Each path is a new rotation, seen through one point. The rows after it are directions, each followed by how far the rotation turns it, in deg/step (0 if it stays put).
Each turn is a multiple of 5 degrees from 10 to 175, or 0.
Each row of a path follows its step; steps can be skipped.
path 1
step 0: [ -5  -1  15  -4  19 -43  -1  -3 -22   4 -39 -33  23 -23 -12   4  -3 -42
 -21   0   2  44   0 -10   7  -8  18  12 -40  14  60  42  18  22   3   7
   8 -21 -11  10  -1 -28 -13   6  -7  33   1]
step 1: [-20  12   6   1 -14  -9 -32 -22 -11 -32  12  18  14  -7  11   9  22 -12
  11 -40  26  -7  48 -26  -1  12  -8 -10  22  29   1   5  51  -6  10 -29
  17   5  18 -14  12   8  23  33 -36  16 -50]
step 2: [ 16  15 -35  36 -20   5  -2 -31  -1  -4   5  -1 -20   2  -5 -30 -11  13
 -28   7   0 -16  29  33 -55  31 -25 -34  -3  35  38   6 -35   1  29 -10
 -15  11 -36   0  19  15 -10  17   3   0  12]
step 3: [ -4  -9 -25  23 -39   5 -14  27  16  22   1 -18 -20 -11 -17  -6  21  30
 -27   0 -22  -6   1  -5   0   2   1   2 -37 -49  17 -11  54  21  -3 -18
 -19 -27  28 -11   2  38 -36  -9   8 -40  -4]
step 4: [ -4   3   2 -11   8 -19  -9 -23 -43  10 -42  26   4   4 -17   2 -37 -10
   0 -22  11  -5 -13  19 -15   1  20  39   3 -43   1   0  -4  18   8 -12
 -43  22  57  46 -10   2 -12  20 -25  14  22]
step 5: [  0  -4 -25  -5  25   5 -12 -20 -13  -6 -35  12 -15  18  37   6  32  11
  27 -12  -1   9   8  31  -3 -18   8  19 -49  54  -6 -33  25 -20 -25  -8
 -31 -17  -2 -24  -8 -28  -6 -17 -26  34 -20]
step 6: [-26  14   4  29 -49  -6  32 -20  20   3  50  23 -10  -7 -22  26  15 -11
  36 -27  -8  23   9  27 -48 -15   4  29  15  49   5  -3  -7   9 -11   2
  23 -16  -3  29  -7   0 -10 -10   2 -17   6]
step 7: [ 17   8  -3  15 -28 -27  19  -2  26   3  -7 -16  13 -32  17 -39  -7 -76
 -46   6  -8 -11  -6   3  -9 -19 -15 -19 -35  14   7  27   8  31 -26  23
 -11   7  32 -11   4 -16  -6 -14  12 -16  -7]
step 8: [ 20  17  31  -4   9 -43 -18   1  -5  -9  22  10   6  31 -36 -40   6 -33
  10 -13  51  11 -21 -31   3  29  15  11 -10 -11  13 -27  55  -3   5  -8
 -13   7  -7   2  28  23 -16  22 -15  -1 -22]
step 9: [-13 -15 -39  13   5 -15   8 -17 -10  -4 -18 -33 -13 -20 -12  -1  16  13
 -17 -33  14   7  15  18  -4  37   1 -16   0  -9  54  -9  10   3  -1   6
 -10  23 -46  23 -19 -44  32  24 -37  39  -2]
step 10: [-23 -18  -1  41 -21  -5 -39 -23  10   6  10 -11   1  -6  -2  20  -3  17
  14 -17  10 -29  77  10  -7 -25  33 -15 -20 -11   8  16   4   5  -3 -52
   8 -13  -5 -31 -11   7 -30  -4   4 -19 -25]
Directions:
[-12   8  -5   5  -1  -4  -8   4   4   1  -7  11   9  10   2   0  -1  -5
   0  -4  -1  18   6  -1  -6  -2   0  -2   2   1   4   1  -3 -12   4  10
   7  -6  10 -15   1 -10   7   2   6  -5  10]
65
[-14  -1  -7  -2   3  -4   0   1  -6 -10  -3   0   3  -8   1   5   4   0
   4   7   2  -3  -7  15   6  10  13   7   4   5  -3   7   6 -10  10 -13
   6   6  -3  -4   7 -15  -1  -6  -8   2  -3]
85
[  1  -6  -4  -7   9 -11   1  14   1   4  -6   2   9   1  -3   7  -7  -4
  -7  12  12   2  -3 -13   1   0   3   5  -1   7  -3  -7  11   0   4  -2
  -7  -3   5   5 -10   6   3  10 -12  11   8]
90
[  7   7  -3  -3   0  -4  -8   3  -1   2  -5  -6   8  -6   8  -5   6   0
  14 -12 -16  -1   2  -7   1  -8  13  -3  10  18  -4   5  -4   8   4  -7
   1  -8  -3   5  -5  -1  -4   5  -2   1   6]
70
[  5   6 -11   0 -19  -1  -9   4  -2  -6   2   2  -3   2  -3 -14  -2  -4
  -7   6   5   3   4  -3  12   3  -1 -15   6  -7   1  -2   6  -2   7  -6
  -3  -1 -14   9   1  -6   4  13   0  -6  -4]
55
[ -9   4 -15  10  15   6   2 -11  14   1   6  -2   4   0   1   1   5   7
   2   0   2  -2   1   5  -5  -3   2 -11   8   7   0 -15   6  -9   0   6
  -5   0 -12  11   3   6   5  -1   1   5   1]
100
path 2
step 0: [  7  -3 -12 -29   7 -13  17   1 -35 -15  24   1  18  -7 -24  32 -29 -22
 -23  33  -7  16   2   0  -2  19  23  55  -9 -14  -4 -43  -6  20   9   3
 -15 -37 -57 -24  20   6 -13  14  -7   1 -13]
step 1: [ 28  12  16 -18 -32  12 -25  -1  27 -31   3  16  24  -8 -28  48  -9  13
   0   4   6  41  13   9   4 -44  29  25   9 -31  -8 -30   3  -2   9 -30
  -5 -17 -25   9 -16  23  22  12 -29  22   2]
step 2: [ 14  -8   1  19 -50  -5  14  30  25 -33  21  -4  11   5  14  27   3  24
  21  24   4  18 -23   6 -27 -28  17  59  -5 -33  -1   3  34   4  17  19
 -31 -10 -13   6  16 -12  -2  -4  18 -35   9]
step 3: [-35  -3 -10   5  17  48  15  25   9 -28  26  36  15  11 -27  19  -1 -35
  -3 -10 -23   2 -18  -3 -10  -5  31  58  -2 -29  32  -9  19   9   6 -26
 -10  10   3  24 -13 -16  -3  -9 -23 -31  12]
step 4: [  6 -32  11   3   4  15  -2  22  18 -11  28 -25 -33 -11 -19  34   4  -4
   2  14 -16   5  14 -25 -24  -5  -4   2  -5 -28  15  -5  28  14 -30 -18
  13  -3 -39  44  -7 -43  52  -9 -26 -12  25]
step 5: [-20  -8   7  11  -5  22  11 -30 -21  -5  -8 -30 -37 -26  -3  43  20  -9
 -41  -9 -30   3 -40 -20 -23 -15  -7  24   3 -17  32 -11  57   7   0   2
 -33  -3 -20  -3  19   8  22 -10  15   8   7]
step 6: [-14   4 -28  -4  19  23  -9 -21 -13 -10  27  -3 -39 -41 -15  52  12  -9
 -31  26  24 -17  18  10  11 -13 -17  25 -11 -23   1 -27 -13  26  24 -16
 -20 -11  -1 -16   5  10   2 -43 -26 -20  28]
step 7: [ 15  16  26  16 -20  26   4 -19   8 -19 -20 -16 -25  -8  22  53  13  -3
  10  -3   7  26  -5 -22  -9 -63  -5 -17 -13 -18 -14 -18  -7  37  -5 -45
   6  -9  18  -6 -28  -4  -4 -32   9 -25  20]
step 8: [-11   5 -13  33  -3   4   8  26  10 -32  -3 -16  -7  20  20  34  35 -30
 -22   2 -12   4   9 -23  -3   4   1  14  -5 -33 -13   6   2 -12 -19   1
 -17 -15   4 -50  10 -21 -28 -43  47 -35  25]
step 9: [-27  44 -25 -10  20  33 -14   0   9 -13   1   7   7  -7 -17  44 -31 -45
 -24  13 -33  13   5   3 -14   5  -5 -14  -8 -28   4  38 -24   2 -40 -34
  21  13 -19  -7 -14  -6 -15 -31  14 -13   8]
step 10: [ 21  -2 -17   1 -20  -1   6  -7  -1  21   7 -30  -1 -20   0  30 -10 -40
 -17  11  11   0   1  -9  -7 -16  -9 -18   1 -65 -43   0  11  13 -36  -8
  40  -5 -39   9  19 -24  15  -1  47  11 -16]
Directions:
[  6   3   2  -6  -8  -7   9  -8   3  -1   9  13  -5   5  -3  -7  -9   1
  12   0   5  10  -3  12  -1   8  19   2  12  -2   5  -4  11  -1  -3   4
   1  -1  -7 -10   1  -5   4  -2  -8   4  -2]
25
[ -3   6  -3  -2  -2  -2  11  16  11 -11   1   4  -5  13   4  -3   2   8
   6  -7   4   0  -4  -2  -3   4   1  -3  -3 -11   0  -4  -6   9  -9   1
  -5   0  20   6  -7   8  -9   0   0  -5   8]
70
[  2 -10  -8   2   0   6  -4  11  -6  -4   0  -2   0   4  -4  -4  -5  12
   6  -1  -5  -6  -2  -9   7 -12  -4  15   9  -2   6   0   6   6   2  11
   2   2 -12  -5 -19   7  -1   6  -9   1  -5]
25
[  3  -2   0 -17   4   0  -6  -6   0  -7   0  -2  -8  -3  11   5   2  -9
  14   3  -8  -6  -7  -2   6   2  -5 -11  -4  -3  -6  -1  -4  -6  -5  -2
   3  -4  -2 -25  -7   7  -9   0   3  -4   0]
35
[  8  -5  -5  -1   7  -3  -9 -11  -6   7  -5  -7   3  13   5   1  -8  14
  -7   4   5   1  -5   2   5   0  -1   0   1  -3   5 -17   1   4 -10 -12
  -7  10   0  -4  11   2  -4   7  -4  -6  12]
60
[ 14   3  -6  -4   4  -6   4  -1  -5   4   5   2  -7  -6 -14   5   2   7
  -5  -7  -7  -3   0   5  -3   2  -8  -9  -3 -10   5  -4   0   9   2   3
   1 -11  -3   2  11  21   5   1   3   8 -11]
70
[ -8  10   0  -1  -7   8 -10   0   2   7   2   3   0  -2   2   7   4   7
   2   8  -3   3  -4  12  -7   1  -4   3   3  -3   4   0  -6 -11  -5  20
  -2  16  -2  -1   1  12   6  -4   7   7  12]
100
[  5   2   0   7  -5 -15  10   3   3   5   8 -14  -4  -1   0   3  -4   3
   0  11 -10 -12   7  12  -8   7 -11   6   3  -1  -1  -5 -12   1   5   4
   1  -4   0  -6  -5 -14   1   6  -3  -8   3]
175
path 3
step 0: [ 38 -13  11   3   2   2   9   6   7  -8   0  -5  19   2  16 -17  -8  32
 -13 -36  23 -36   8  25  12  -9 -48 -19 -16   4   0   2  13 -18 -63 -25
 -14  59  -6   8  32   4   3  -9  -1 -25   4]
step 1: [ 23  -7  -7  -9  25  -4 -18   1  28  21  -6   7  11 -30  15  33  -3  51
 -14 -27 -11  -4 -14  -9  42 -11 -32  29  12 -10 -27 -32  12 -31  -9  33
  -6  20  -6  22 -12   0   2 -11  17 -50  17]
step 2: [ -1 -20   2 -22  -7 -29  -5 -12  23  -6   2 -26   4   2  28  14  35  39
   3  22 -16  34  37 -22 -13 -30 -24  -4  -5 -21 -30 -21  27  29  -6  42
 -18  -8  17  44  -4   5  24  16  19 -19  -2]
step 3: [-18 -11  21  18   3   6  54   6  -2   0  -6 -27  18  13  41 -15  11   7
  12  13  -3   3   9   2 -16  -4  47  24 -26 -13 -46 -11  41 -36  -8  27
 -37  -1  14  27  10 -17   9  16 -12  11 -27]
step 4: [-17   9  33  49  40  23  32  18  -6  36  16  -1  -1   6  15 -11 -17  36
  27  10  16  10  38  30 -10 -12  17  -3 -20  -4  47 -10  -5 -26   3  15
 -18  14   6  22  26  -2 -10 -11  33  -6 -11]
step 5: [ 33   8   7  25  24 -21  16  14  -4  10  -5  32  -1  28  20 -34  19  38
   4  -1  27  20   8  28 -16 -26 -21 -24  -4  24  -9 -25 -20 -35  31  18
   9   0   7 -31  -1 -30 -19 -12   6 -27  42]
step 6: [ -3  10 -36  16  -3  17  16 -20 -19 -22  13  18  -3   7   0 -13  38  57
 -47 -14 -13  35  36  -2   5 -14 -26  26  -8  14 -34 -18  -7  -3   3  -3
  14   2 -21 -10  -9 -30 -31 -17  25  25   8]
step 7: [ 14  26 -33  21   8 -10  24 -23  14  -2  11  13  -3   4 -13   8 -11  21
 -28   2 -31 -19  34 -44  -7 -18  49  13 -22   3 -23 -21 -31  34   0   3
 -41 -14  -8  10  -3 -51  18  -3   9   5   7]
step 8: [  6  11   4  56   2  -4  -8  38 -29  18  11 -10  14   3   0 -30  13 -14
 -21  41  -5 -44  38 -24   0   3   3 -19  -1  -9  -9 -31  12  19 -27 -20
 -45   2 -10 -23   6 -11  31  19  21   6   4]
step 9: [ -6 -20   4  32  19 -21  15  22 -30  45  -9 -15 -22 -18   2   1  23  24
   2  25   5 -25 -41 -19   4  -1  -9  22  41 -12  14 -37  -6 -28  22 -26
 -30  -3 -15 -38  12 -13  14 -30  12  13  -6]
step 10: [  7 -13  -7  -6  23 -46  18   4  -6 -29  17  34 -27  11  19  22  17  35
 -31  44   1  19 -18  -7 -12 -28 -19  -7  39   8  42 -30 -10   9   7 -35
  -8   8  22  -2  18  18  -9  -4  -3  27 -17]
Directions:
[  1  -8   0  -4  -3   9  -6 -12   7   1   0   9  -9 -10  -3   3   4  -4
   3   9 -11 -11  -7  -8   1   1  -8 -12  -5  -3  -2 -12   6  -2  -6  -7
  -5   8  -9  -5   7 -14  -3   6   3  -6  -5]
45
[  2  -9  -4  -4  -9  -2   3  -4   8   5  -2  -6  -6  -6 -17   8   1   3
   9  -1  -7   4   9   3  -4  -5  -2   5  -4   6   9   7 -12  -2  11  -2
 -19  -2   3  -2   5   7   3  -7  10  -6   1]
140
[-11   0   4   1 -12  -7   8   9   1   6   8   3  -6   7  -1   8  -2  -5
   5  21  11   8 -11   5   6  -3   5  -5   3   3  -3  -3  11  -2  11   0
  -2   3  -5  13   6   2  -4  -3   2   0  -4]
55
[ -4  -1   9   9  -3  -6   3  -4  -2   2  -3  -8   9 -13   0   2   0  -9
   1   1  -3   8  -9  -3   4  -9  10   0 -14  -8   0   1  11  15  -5   4
  -7  -8   2 -10 -11  -2   5   4  14   5   2]
70
[  4 -10  -2   0  -3 -10  -5  -6  -1  -7 -10  -7  -4  -1   0 -19   5  -9
   6   4  18  -4  13   6  -3   3  -8  -5   0   3 -15  -2   8   2   7  -1
  -5   2  -4  -4  -2   5   3   5   0   6   7]
125
path 4
step 0: [ -7 -25 -20  -5  10  20  30 -13  24   6 -27  -6  -8  27  25  -4 -20 -10
 -20  17 -10  11 -32  -5 -20 -17 -20   9 -56  -9  19  39  -8  34 -25 -20
 -42  18 -28 -14  -3  -7 -52  12  26  -5  10]
step 1: [-17  -1  38  16 -34 -27  15   0  22  -7 -24   9 -23  -8  27  16   2 -11
   9   2 -13  11  -7  10 -13 -11 -21 -13 -43  16  68   4  20 -18 -18  19
   9   2 -29 -12 -24  29 -19 -12 -26 -16 -53]
step 2: [ -7  12   7  51  11  10  26  -3   7   4  -9  -5  -3  14   8 -12  41 -12
  29  28  -9  13   2   8 -65  -4  23 -11 -44 -33   0  13   3  -5   7 -26
 -23  38 -54   0   3 -13 -33 -11   3  -7  10]
step 3: [ 42  -7  -5  -3  -1 -10  -5  14 -19  20  -9  15 -41  43  27   3  45  -6
   7 -51 -19  29 -30  11 -30  -9 -34  -5 -52  18  35 -14   2   1  -6 -12
   6  -3 -21  14  10  11  -6  13 -20  -3 -24]
step 4: [ 19  11  12  31   5   2  19  -9 -15  -8 -33 -41   1  12   8  -7 -17 -66
  22  -2 -17 -10 -13  16 -49 -25  -1 -16 -28  10   8  38  35  11  56  -2
  17   9 -24  -1  -4  21  -3  13   8  -9  12]
step 5: [-11  -2 -31  20 -17   1 -11 -31   7 -15 -34 -25   3  12  -6  10  49 -45
 -29 -29 -11  18 -43   8 -23   6 -36  -3 -32   0   6  15 -11  20  -8 -20
 -19  -4  -7 -16  18   1 -16 -12 -48  35 -31]
step 6: [  3  26  -6   0  -2  23  21  20   2  -6 -37   2 -30   2  67  15   2 -28
  11  -5  12 -17  -5  19 -21 -24 -21   4 -23 -30  27  39  26  11  20   9
  -8 -35 -17 -49  23  18  -8 -32 -10 -12  14]
step 7: [-20  -9  12   6   2  41  14 -47   7  45 -40  -7  14 -11   2  -3  50 -10
   6  -2   4  14 -32  38 -12   4 -36  27  -5 -10  13  25 -13 -15  14  -9
  13  15 -43  -2  -8  37 -14 -13  -5  -2 -35]
step 8: [ 20  11  -5  33 -29  12  44 -26 -19  25   0 -25 -38  22  36  -4  -1  -7
  -1 -27 -17 -18   2  23 -20 -30   8 -26  -4 -52   6 -25   0  13  -3  -8
 -17 -19 -34 -24  23  11  -7 -17  -1 -10 -49]
step 9: [-17  -4   8 -11  15  -5 -21  -2  10  32 -13  -2  -7  27  37 -26  36 -32
   6 -13   9 -11 -11  51 -10 -31 -15 -18 -10  16   3  25 -21  48  25 -28
 -26  18 -23   0 -38  28 -24   9  25  -8 -26]
step 10: [ 26 -25  -3  16 -17  -7  19 -21  15  -6 -12 -37  24  -7  59 -22 -25 -22
 -26 -14 -14 -26  -7   5 -33 -14 -23  17 -53 -24  18  10  17  -8 -22 -15
  -3   5  -6  -8 -10  -1  -6  16  12  18 -60]
Directions:
[ -6 -11   6  -5  12  -1   2   2   1 -15   1  -8   0 -15   0   7   6  -3
  13   1  -6  -2   3  16  -3   9   0   3   7   4   6  -5   8  -1   9   3
  -1   5  -4  -7 -11   4   6   5   9   6  -2]
135
[-11   0   0  -2 -15   1   2  -4  11  -3  -4   6  -9  -6  -8   7   0   6
  -3   9   2   9   8   7  10  -3  -5   9  -8   0  -1   9   5 -12  -6   1
  -5   2  -9 -12  14   4   3  -6   5  -3   6]
65
[ -2  -1 -10  10  -1   2   4  -6   2  -6   0   9  -6  -3  -5   5  -7  10
   2  -8  -1  -7  -4   2 -10  16  -1  14  -5   6   0  -9  -3  13   1 -11
  -2 -11   3   1  11  -5  -5   1   9  -4  -8]
140
[  5   0  13   6  -8  -6   1   0   3   3   1  10  -2  -7   5  11   7  -5
   3   7   5  -8   9   4   9  -7  -4   1  -6   4   1  -4  -2  17  15   9
  10   2  10   8   2   5 -11  -2   1   1   6]
140
[10 -6  3  2  6 12  7  4 -2 18 -2  3 10 12 -1  5 -1 -1 15 -1  2  9  1 10
  2  9 -3  9 -5 -6 -5 -9  8 -3 -8  8  2 -1  1  9  7  3 10 -3  2  3  5]
85
